Rows are one point carried round by a steady rotation, each followed by how many steps it has turned.
The counts run from 0 to 325.
[-10  26 -12 -22  -1   4 -14 -24 -10   3 -24  -4  -7   2 -25  19   0  14
  34  -2  23   1  -8 -21   2  32   1 -21  -5  -5 -15  12] => 41
[ 11   6  -2 -13 -15  -6  -9  -6   7  -3  11  18  -2  -5 -10  28   5  24
  13  -7 -11  26  -5   7  -3  26  27  14   0  34  12 -14] => 288
[  8 -13   7 -26   6   7   9  -2   9 -18  -6 -18 -27  24  17   7  18 -22
   8  -7 -13  26   9  38 -23  -2  -5 -11  -3  -5  -8   1] => 255
[ -8  -8  -6   9 -18  -3  -7   0 -14   7   2 -20  -1 -13 -30  15 -15  -5
   7  20  39   6  16  -8  11  11 -27  -8  15  -5 -28  -5] => 235
[  5   6  -1  -4  -8   4  -8 -11   7  20 -15  -7 -10   5   5   8  26   5
  13  14  28  28  29  24 -13  34  -5  -8   6 -11 -16   6] => 258
[ 10  39  16 -17  14  15   5 -11   8 -10   9  14 -11   6 -20  11  15   0
   9   6 -12  20 -10  27 -16   2  12  -7  -5  30  13 -22] => 295
[-16 -22 -12   6  18 -11 -22 -24  34  17  21  19  -8 -11  17   9  10   2
   3  -6  -8 -14 -29  22   4  20   0   8  -4  -8 -13  -4] => 180
[ 14  26   5  10  -9 -16  -7   8   0  29  27  -1   4   4  12 -15 -16   4
 -13  -4  -8 -18   8  -4  13  21  20   4   4  16  33 -27] => 133
[ 16  23  11   2  -5   2 -15  12   2   1  17 -10  -2   5  -2  -9  20   2
 -11 -13 -19 -21   3 -16  19 -20  -7 -32   3  23  33  -7] => 124
[-21  11 -24  -2   8  24  -4 -11  10   0 -23  18   6   4   1   7  30  21
 -13   2 -21  -2 -21  -7  16 -16   4  -5  -5  19  11  24] => 113
[ -3   5   0  28   9  -4   0   0   7   0   1  -3 -18 -18  18  -5  26  -5
   5  -9  16 -13  17 -10  20 -31 -10  -6 -31 -22 -25  16] => 191
[ 13 -18 -13  14 -16  -2  -2   2 -20   2  18  -7 -13   5  11  24 -26 -11
  10 -23  -2 -25  -2 -20  -8 -14   6  35 -15  -9 -22  12] => 207
[ 11  -2 -18  -9  -3 -23  -3   1  -4  14  32  -9 -21 -15  11  15  -5  -8
  30 -28 -11 -24 -12 -31  -2   9  -8   8  -1  -5  -9  -9] => 202
[-31  -2  22  -4  14  -5   1  13  -9 -14 -14  12   6  -3  -9 -14   4  -5
  -6   8   9 -50  -2 -11   2 -14  16   6  28 -11  19  12] => 154
[ 26  15  -2 -34 -22 -14 -10  -7 -12  -8  17   7  -4   0  -4   8   0   1
  10 -13 -12  15   5  12  -4  25  26  18 -10  27   4 -15] => 287
[ 11 -24 -35 -13  11   3  22  28 -10   6  -4   0  25 -18   4 -18   5   8
   0  25 -11  30  -7  -8  13   2  -6 -13   2   7  11 -11] => 89
[  6  -9  16  -9  -4   2  -2  18   6 -10 -20 -10   1  -9 -20  16  45  -4
  13  27  15   4  -6  15 -12   0   1 -26  15   3  24 -23] => 78
[-14  18  10   5  13 -11  -2   8 -14   2  -2   9   2 -12 -16 -34   6 -14
   3  15   7 -46  14   1   2   6  10   6  25 -21  15  -9] => 155
[  9  18 -13  -5   1 -24   3   5 -16   8  20 -16 -15  -4  13  -4 -13 -30
  21 -27 -13 -26  14 -22   1  -2  -6  15 -11 -15  -1  -2] => 201
[-35 -24   1   8  10 -12  -9   0  18 -12   1   8  10   0  24   1 -13  -2
 -14 -16 -10  -6  -8  27  14 -14   7  22   2 -14   0  33] => 176
[ 10   0   6  -2  -5 -25 -12  19   6 -22  22 -14  10 -25 -14   5 -11 -20
  37 -15  -1  18  10  19   3  -7 -21 -18   0  -8  10   4] => 16
[-19  -3  -6  -8 -14 -22  -2   8 -17 -22   8 -30  13   4 -12   8 -17 -31
  12 -16  14   2  26  18   5   5 -11  -9  27 -10  -3 -10] => 240
[  1 -19  -2  20   9 -19 -29  -3  16  26  27   2  13 -16   3 -25  -9   4
 -11   5   6  -4  19  23  22  20   6  11   3 -16 -12   0] => 173
[ 21   6  -4 -41   5  29 -26  -6   7  26  -3   9  22   7   7 -10  -3  18
  -9  12  -8  10  -9  24   3  24   4  -6   5  15   2  18] => 103
[ -3 -10  -9 -23   8  -7  12   5  -1 -26  10   2  10  -8  14  18 -29 -17
  29 -25 -21  20  -3  22  -5  -9   2   5 -20   1   3  11] => 22
[ 14  -5   5  -4 -18 -21   5   6 -17 -16   8  11 -20 -20 -12  -6  14 -42
  29   9  -6 -11  -4   5 -16   2 -20  -9 -12 -20 -11  -7] => 8
[ -7   6   4  -2  18  -3   1   7  10 -13  12  -6 -23 -12  21  -4  19 -15
   6 -18 -10 -16   4  -9  12 -34 -17 -14 -24 -17 -17  16] => 192
[ 11  -5 -27 -16 -36  -3   9   7 -24 -23 -17  11 -14   1   4  15  38 -11
  21  -9 -11  -5   3 -19  -6   6  -9   3   2   1   2   8] => 270
[  2  -1  -7 -27 -16   9   5  16 -16  10 -34   6  22  -9  -5   3   5   3
  -6  44  27   6 -14 -15   3   9 -10 -10   3   3  -4   2] => 81
[-35 -14  21 -15  23   7  17  12  -5 -18 -13  17  -6  -5   3 -12   2   5
  -9  12  -8 -33 -13 -19  10 -23  12   4  13  -6  12  10] => 153
[-19  32 -17  10   4  24  -5  -5  -4  -2 -28   9  16  17  -4  -6  31   2
 -17   1  -7  -9   1   2  11 -23   8  -1  -7  11  25  25] => 114
[ 25 -29 -29  -6   6  15 -12  10   4  11  10   5  22  -4   1   7   7  19
   4   6 -12  17 -27  15  -4  20  -5  -8  21  17  19  -5] => 95
[-39  14   9  15  23   0  17  -8  -8  -9 -11 -13 -12  -6 -25  19  -7  -5
   2  -5  10   6  15   1 -12 -19  15  32  -1  -5 -10  17] => 222
[ 25  11 -26 -14 -39  11  10   4  -7  13 -10   5  -1  -8  -9   5  -6   1
  13   3   1  24  -9 -19 -10  15 -41   9   5  14  -2  25] => 274
[  4   3  -2 -31  26  12 -12  -5   4 -12 -14   8   8   7  17 -14  24   9
 -25 -13 -33  10   1  20  10 -23  30  -5 -14  10  11  15] => 107
[ -3 -31 -29 -14   0   5  15  24 -11 -14 -16   1  31 -11  12   1  -3  16
   1  14 -20  21 -17  -6   6  -8  -7   1  13   9  22   2] => 90
[ -1  23  -4 -24  -9 -11  -1   3  -6  -9 -31  -9 -12   6   2  -4  29 -18
  19  -8   9   7  36  21 -12  15  -5 -10   3 -16   1  11] => 263
[ -4  11   6   1  16  11  -5  -6  -9 -32 -17 -15 -15   3 -13  20  28   9
  26 -22   5   6  17   5  -2 -15  17 -26 -17  -6  -5   2] => 38
[ 37   2   2 -30 -29   7   8  20 -11 -24   8 -11  -7   1   3   5   2  -8
   9 -24 -31  21   0  -4 -11 -15 -11  -8   0  22   7  20] => 278
[ 19  -5 -14 -14   1  20 -27 -11  -1  23 -16  19  29   4  13   1   8  30
 -17   6  16   8   3  15  11  17  20   6   0  15  -3  24] => 104
[  9 -11 -12   5  12 -18  13  15  -9 -29  12  -6  12 -22  15   8 -20  -9
  25 -19 -21  33  12  20   4 -15   0   6 -25  -5  -4   4] => 21
[ -2   9  13 -16  23 -18   5 -16  -3  20  21  -8 -26 -16 -19   4  -5   4
   6   0   4  10   9  -2  -5  18  23  13 -14  -5 -32 -12] => 219
[  0  -1  -2 -48   0  -5   9  30 -11 -18 -19  -6  21  -3   5 -12  13 -17
   8  11 -10   3 -11  -4  -2  -4  -6 -24  15   7  24  -3] => 85
[  8 -14 -11  32 -10   0   7  11 -26 -37  -8   0  15  27   8 -10  -2  12
   1   0  -2  -5   5   5  11   4  11 -12  16   9  25 -28] => 316
